128 stands for zero in the data rows.
Here is a table of points, one per row:
[169, 169, 108, 106, 133, 115, 140, 165, 134, 135, 140, 101, 96, 161, 149, 112, 165, 109, 118, 97, 112, 159, 99, 139, 130, 140, 120, 108, 138, 153, 121, 143]
[155, 142, 127, 165, 140, 128, 105, 126, 119, 81, 137, 146, 95, 156, 142, 104, 120, 93, 122, 118, 116, 90, 117, 105, 146, 146, 134, 137, 165, 135, 136, 148]
[124, 91, 112, 146, 134, 146, 86, 90, 164, 136, 120, 73, 159, 132, 127, 106, 140, 70, 177, 117, 134, 124, 123, 113, 157, 131, 99, 137, 151, 177, 93, 90]
[164, 157, 143, 186, 125, 159, 106, 162, 170, 144, 105, 130, 150, 135, 139, 94, 125, 122, 94, 98, 112, 148, 114, 157, 75, 100, 122, 130, 165, 152, 104, 179]
[161, 156, 110, 136, 136, 115, 105, 110, 134, 153, 148, 90, 106, 107, 144, 158, 128, 155, 99, 147, 149, 131, 120, 99, 107, 138, 151, 160, 140, 167, 103, 125]
[151, 117, 144, 130, 125, 115, 141, 156, 120, 100, 136, 79, 106, 105, 104, 111, 164, 105, 172, 140, 125, 128, 121, 131, 136, 117, 150, 132, 179, 150, 146, 150]
[117, 99, 130, 105, 123, 144, 120, 109, 163, 140, 172, 89, 103, 130, 154, 137, 162, 111, 115, 117, 121, 111, 119, 169, 148, 141, 138, 136, 124, 149, 155, 112]
[119, 124, 164, 133, 111, 162, 116, 136, 134, 179, 137, 155, 138, 121, 155, 134, 181, 91, 88, 121, 124, 114, 113, 112, 140, 140, 101, 151, 151, 127, 113, 113]
[138, 97, 117, 95, 159, 174, 119, 164, 105, 86, 127, 142, 101, 164, 132, 138, 119, 114, 118, 130, 171, 144, 126, 135, 124, 116, 121, 132, 136, 134, 136, 115]
[94, 131, 123, 153, 149, 144, 187, 145, 138, 98, 110, 139, 139, 130, 165, 122, 145, 138, 135, 126, 64, 118, 93, 118, 108, 159, 147, 99, 152, 160, 138, 116]
[150, 151, 103, 123, 131, 98, 107, 139, 127, 128, 104, 128, 96, 108, 108, 96, 101, 143, 101, 127, 133, 137, 66, 113, 132, 132, 106, 137, 114, 133, 110, 131]
[91, 106, 134, 153, 169, 126, 158, 137, 165, 131, 145, 167, 114, 143, 145, 97, 131, 113, 121, 167, 153, 143, 154, 183, 115, 105, 142, 139, 111, 121, 149, 135]
[130, 89, 132, 162, 106, 159, 139, 113, 126, 138, 166, 88, 133, 127, 171, 118, 94, 165, 110, 116, 115, 132, 138, 151, 150, 146, 79, 110, 134, 133, 74, 140]
[138, 75, 67, 151, 122, 148, 132, 60, 144, 151, 138, 141, 125, 172, 88, 107, 123, 128, 115, 122, 92, 89, 113, 123, 132, 155, 144, 158, 120, 148, 144, 138]
[189, 122, 125, 121, 154, 159, 174, 94, 117, 126, 139, 90, 87, 134, 142, 113, 100, 146, 82, 148, 106, 109, 135, 134, 153, 141, 141, 107, 122, 121, 139, 160]
[109, 110, 147, 130, 134, 134, 163, 127, 91, 137, 197, 150, 148, 101, 109, 91, 100, 97, 142, 116, 151, 165, 157, 127, 91, 136, 120, 169, 128, 125, 105, 150]
[93, 133, 136, 118, 134, 175, 120, 115, 142, 111, 126, 109, 150, 82, 113, 110, 135, 127, 108, 132, 87, 123, 144, 136, 93, 66, 117, 123, 124, 154, 125, 121]
[121, 141, 160, 118, 148, 137, 134, 121, 129, 151, 134, 150, 195, 136, 152, 144, 113, 106, 65, 121, 155, 123, 102, 141, 148, 133, 150, 110, 154, 135, 118, 155]
[169, 125, 138, 112, 147, 151, 84, 92, 91, 153, 116, 89, 130, 161, 129, 113, 119, 120, 108, 136, 112, 122, 144, 129, 100, 170, 107, 173, 137, 124, 134, 130]
[139, 129, 105, 136, 148, 154, 114, 107, 147, 105, 178, 137, 119, 144, 154, 167, 110, 101, 161, 129, 123, 154, 101, 122, 110, 96, 147, 133, 98, 145, 74, 128]
[143, 82, 148, 108, 123, 123, 150, 107, 134, 118, 165, 110, 154, 191, 113, 98, 149, 140, 118, 121, 96, 190, 135, 96, 107, 96, 147, 86, 158, 82, 125, 93]
[74, 111, 99, 118, 131, 97, 137, 142, 138, 118, 94, 124, 139, 110, 144, 117, 91, 130, 143, 141, 120, 178, 117, 97, 138, 109, 126, 140, 134, 117, 188, 178]
[160, 120, 99, 147, 149, 173, 141, 164, 116, 134, 123, 121, 125, 100, 96, 123, 124, 131, 143, 111, 133, 70, 133, 109, 182, 125, 112, 91, 133, 47, 92, 149]
[145, 103, 96, 179, 100, 139, 120, 175, 125, 118, 152, 148, 157, 169, 135, 150, 100, 109, 131, 120, 125, 109, 136, 98, 129, 106, 140, 129, 138, 139, 171, 91]
[149, 131, 139, 135, 146, 103, 139, 115, 112, 150, 91, 121, 143, 150, 137, 111, 147, 118, 137, 118, 150, 136, 105, 120, 133, 71, 132, 109, 171, 121, 93, 152]
[105, 127, 118, 148, 112, 158, 123, 124, 152, 96, 148, 145, 94, 122, 124, 133, 157, 91, 112, 90, 170, 148, 115, 136, 169, 192, 139, 158, 134, 127, 144, 131]
[105, 161, 112, 109, 111, 127, 133, 112, 115, 91, 156, 169, 132, 142, 136, 135, 112, 91, 115, 175, 100, 147, 121, 135, 156, 94, 110, 152, 161, 127, 122, 94]
[97, 137, 100, 94, 126, 133, 120, 132, 160, 173, 145, 126, 117, 167, 119, 117, 106, 122, 127, 70, 138, 104, 143, 96, 112, 123, 97, 93, 116, 129, 122, 191]
[150, 116, 139, 136, 159, 150, 95, 144, 156, 109, 139, 155, 120, 154, 132, 100, 116, 132, 154, 149, 138, 140, 149, 163, 105, 123, 145, 99, 71, 157, 115, 117]
[130, 126, 102, 144, 67, 144, 152, 95, 144, 113, 103, 142, 91, 159, 125, 121, 152, 124, 100, 152, 120, 128, 151, 127, 132, 125, 94, 93, 92, 137, 113, 182]
[151, 157, 93, 116, 152, 114, 138, 110, 190, 129, 165, 91, 189, 114, 115, 159, 138, 104, 100, 101, 139, 134, 129, 141, 106, 149, 129, 154, 127, 76, 169, 125]
[146, 119, 190, 132, 113, 106, 142, 130, 112, 132, 112, 127, 122, 156, 156, 138, 102, 91, 145, 125, 116, 134, 107, 78, 106, 164, 146, 157, 131, 151, 128, 152]
[123, 86, 114, 159, 110, 80, 90, 104, 130, 125, 133, 145, 101, 125, 179, 135, 148, 157, 130, 119, 107, 136, 132, 186, 125, 137, 154, 137, 188, 128, 141, 125]
[142, 139, 130, 132, 164, 153, 143, 112, 112, 93, 139, 146, 116, 116, 138, 139, 112, 104, 150, 103, 107, 134, 137, 165, 131, 141, 133, 184, 126, 137, 111, 146]
[124, 89, 123, 172, 96, 176, 161, 115, 151, 159, 101, 113, 121, 126, 140, 161, 151, 121, 110, 151, 139, 133, 135, 107, 131, 125, 128, 143, 148, 141, 166, 123]
[90, 158, 77, 142, 131, 141, 166, 163, 122, 103, 133, 116, 144, 158, 142, 100, 123, 110, 134, 122, 130, 89, 121, 155, 97, 154, 136, 146, 133, 139, 110, 98]
[120, 107, 149, 95, 99, 129, 117, 170, 142, 110, 120, 106, 91, 167, 106, 173, 149, 140, 165, 126, 95, 126, 145, 142, 115, 107, 134, 184, 156, 102, 103, 147]
[126, 134, 128, 162, 155, 142, 112, 110, 114, 117, 104, 130, 133, 119, 118, 164, 178, 193, 122, 111, 163, 174, 172, 119, 129, 161, 130, 95, 138, 143, 130, 102]
[127, 128, 137, 99, 187, 155, 153, 120, 160, 113, 127, 114, 104, 172, 152, 118, 134, 114, 109, 181, 150, 117, 149, 97, 127, 161, 117, 140, 154, 154, 119, 133]
[150, 97, 117, 115, 123, 102, 164, 143, 110, 156, 132, 105, 138, 135, 87, 133, 122, 112, 116, 134, 134, 109, 110, 189, 115, 176, 139, 98, 133, 88, 87, 153]
[119, 129, 128, 183, 131, 65, 142, 83, 162, 103, 105, 119, 109, 151, 146, 123, 135, 106, 132, 118, 142, 111, 134, 129, 123, 141, 130, 146, 134, 100, 128, 166]
[143, 107, 93, 154, 142, 161, 104, 124, 149, 158, 112, 86, 103, 128, 137, 90, 117, 80, 120, 183, 142, 145, 158, 112, 120, 121, 127, 150, 134, 106, 138, 112]
[133, 130, 122, 118, 140, 115, 123, 151, 137, 138, 122, 90, 183, 132, 124, 132, 110, 98, 79, 139, 132, 142, 132, 141, 133, 164, 118, 155, 138, 189, 146, 124]
[130, 105, 136, 156, 141, 114, 91, 137, 155, 57, 149, 145, 127, 120, 93, 106, 135, 115, 112, 166, 111, 147, 94, 92, 92, 181, 110, 119, 122, 99, 104, 115]
[133, 133, 163, 120, 92, 141, 112, 107, 138, 141, 163, 118, 155, 127, 108, 88, 121, 96, 130, 151, 95, 116, 163, 129, 168, 170, 147, 76, 115, 173, 148, 186]
[142, 131, 139, 111, 106, 118, 122, 118, 121, 164, 98, 123, 118, 123, 143, 117, 128, 135, 170, 154, 143, 66, 90, 146, 93, 106, 136, 128, 136, 139, 158, 95]
[185, 130, 143, 138, 111, 122, 152, 144, 123, 126, 106, 121, 153, 149, 154, 103, 127, 117, 170, 90, 131, 126, 128, 121, 122, 130, 183, 165, 86, 130, 158, 118]
[106, 125, 119, 146, 148, 107, 143, 145, 86, 121, 150, 124, 105, 145, 84, 125, 138, 117, 87, 117, 110, 82, 185, 124, 87, 106, 127, 156, 160, 144, 143, 117]
[132, 140, 121, 125, 119, 121, 133, 137, 157, 100, 182, 110, 159, 136, 166, 129, 133, 183, 143, 121, 192, 95, 184, 81, 111, 169, 117, 129, 144, 134, 128, 113]
[100, 92, 106, 123, 143, 124, 123, 113, 110, 85, 98, 111, 156, 123, 123, 135, 155, 123, 112, 112, 100, 115, 153, 111, 84, 149, 124, 141, 125, 166, 77, 175]
[125, 109, 125, 132, 150, 94, 129, 151, 129, 133, 117, 117, 116, 112, 154, 134, 134, 85, 101, 139, 102, 136, 183, 117, 135, 119, 132, 139, 101, 144, 90, 121]
[95, 160, 114, 146, 159, 115, 127, 125, 93, 125, 159, 82, 138, 134, 165, 159, 174, 149, 151, 182, 151, 113, 96, 105, 140, 119, 124, 141, 108, 139, 130, 152]
[92, 133, 143, 105, 146, 139, 118, 94, 141, 138, 140, 144, 106, 84, 139, 156, 113, 110, 128, 113, 108, 106, 132, 90, 122, 127, 162, 111, 132, 117, 106, 105]
[159, 78, 131, 168, 155, 93, 105, 146, 129, 100, 168, 101, 128, 136, 145, 170, 140, 106, 120, 137, 120, 129, 124, 128, 117, 104, 112, 106, 94, 137, 162, 161]
[103, 98, 127, 116, 145, 161, 134, 127, 114, 150, 158, 97, 106, 145, 133, 90, 194, 120, 99, 119, 123, 155, 93, 124, 128, 136, 91, 145, 83, 125, 148, 136]
[112, 143, 162, 167, 119, 108, 146, 143, 138, 143, 173, 76, 75, 145, 78, 125, 110, 156, 106, 118, 140, 123, 109, 113, 113, 101, 143, 138, 156, 175, 115, 122]
[88, 123, 151, 134, 151, 141, 153, 152, 140, 135, 105, 112, 114, 120, 148, 143, 149, 123, 135, 112, 76, 102, 137, 135, 96, 159, 121, 147, 89, 130, 118, 125]
[110, 123, 117, 146, 167, 100, 126, 140, 122, 154, 134, 109, 125, 125, 116, 133, 145, 100, 115, 112, 76, 129, 124, 106, 114, 126, 178, 107, 114, 102, 98, 87]
[143, 66, 129, 127, 151, 106, 148, 160, 189, 92, 155, 126, 120, 113, 171, 75, 121, 152, 129, 119, 106, 127, 124, 104, 136, 120, 97, 165, 144, 107, 122, 125]
[142, 113, 158, 133, 140, 128, 158, 155, 176, 167, 133, 97, 108, 129, 151, 142, 85, 115, 117, 146, 122, 126, 149, 140, 129, 157, 116, 98, 131, 118, 72, 130]
[132, 136, 101, 127, 128, 107, 129, 135, 102, 128, 150, 151, 112, 124, 166, 119, 165, 84, 137, 136, 135, 119, 176, 127, 93, 139, 133, 124, 145, 132, 85, 135]
[118, 111, 168, 133, 151, 106, 102, 115, 148, 107, 128, 140, 128, 132, 133, 137, 103, 105, 111, 135, 121, 110, 142, 141, 131, 92, 92, 138, 118, 106, 141, 117]
[137, 113, 113, 149, 117, 130, 131, 131, 141, 210, 144, 169, 117, 102, 143, 87, 176, 115, 108, 160, 130, 140, 143, 108, 111, 143, 155, 175, 117, 124, 110, 125]
There is one direction along which these points spread out most. How far along it is each point below, from 0 to 99? The average is 50, and the first point in the table lies past the average. One standard deviation of the points above along it is 16.
[150, 156, 133, 116, 111, 105, 111, 108, 136, 100, 120, 134, 119, 172, 152, 113, 126, 108, 99, 114, 129, 116, 141, 127, 88, 111, 115, 146, 100, 96, 125, 111] --> 40
[154, 105, 113, 99, 167, 97, 119, 154, 126, 144, 127, 141, 164, 157, 146, 141, 176, 143, 112, 113, 123, 117, 142, 122, 181, 156, 110, 152, 133, 149, 129, 132] --> 54
[119, 135, 119, 137, 121, 125, 130, 161, 152, 198, 160, 165, 136, 175, 124, 153, 127, 167, 141, 163, 74, 126, 119, 117, 147, 157, 106, 187, 131, 129, 132, 144] --> 53
[107, 153, 151, 179, 168, 154, 149, 107, 115, 122, 128, 77, 172, 184, 113, 154, 144, 122, 122, 136, 137, 137, 149, 112, 164, 114, 140, 178, 122, 113, 100, 112] --> 45
[128, 75, 109, 106, 164, 121, 152, 108, 120, 135, 122, 176, 145, 130, 114, 141, 103, 138, 137, 142, 158, 133, 111, 132, 106, 116, 119, 127, 122, 190, 97, 94] --> 39
[169, 110, 125, 142, 123, 130, 197, 91, 177, 144, 125, 142, 77, 133, 74, 149, 144, 85, 135, 112, 142, 141, 137, 114, 123, 131, 86, 129, 142, 161, 128, 123] --> 63
[130, 60, 150, 114, 91, 157, 144, 131, 122, 82, 134, 120, 136, 127, 149, 152, 138, 112, 113, 148, 148, 110, 107, 120, 61, 127, 120, 140, 139, 109, 136, 138] --> 37
[80, 106, 84, 148, 119, 105, 151, 153, 99, 135, 118, 87, 103, 152, 166, 138, 100, 80, 109, 114, 121, 143, 119, 137, 91, 154, 128, 109, 126, 140, 121, 107] --> 43
[181, 168, 116, 132, 128, 141, 145, 122, 141, 121, 144, 123, 165, 119, 120, 159, 149, 120, 148, 184, 103, 159, 146, 142, 107, 168, 80, 112, 140, 112, 128, 106] --> 55
[119, 148, 147, 131, 137, 118, 141, 138, 118, 113, 106, 126, 100, 105, 143, 109, 118, 120, 103, 98, 77, 129, 160, 115, 139, 135, 119, 117, 123, 158, 153, 65] --> 38
[159, 133, 70, 108, 138, 166, 144, 106, 92, 122, 156, 121, 112, 117, 174, 147, 101, 116, 147, 107, 96, 153, 170, 120, 89, 110, 120, 150, 151, 131, 126, 159] --> 45
[162, 121, 136, 153, 77, 84, 164, 121, 94, 103, 147, 126, 139, 128, 142, 120, 136, 131, 124, 114, 133, 122, 111, 132, 140, 101, 93, 155, 83, 132, 116, 100] --> 41
[111, 118, 167, 158, 175, 130, 105, 116, 93, 145, 144, 152, 111, 141, 136, 134, 90, 109, 166, 105, 134, 148, 116, 142, 94, 169, 80, 109, 138, 105, 169, 126] --> 42
[82, 145, 127, 130, 91, 139, 123, 105, 144, 134, 123, 77, 117, 141, 136, 103, 122, 146, 162, 133, 156, 148, 138, 143, 145, 162, 114, 144, 150, 108, 122, 95] --> 53
[127, 136, 126, 153, 188, 119, 157, 98, 135, 150, 164, 126, 140, 116, 157, 111, 154, 84, 145, 125, 95, 81, 131, 132, 91, 116, 84, 118, 149, 141, 141, 128] --> 46
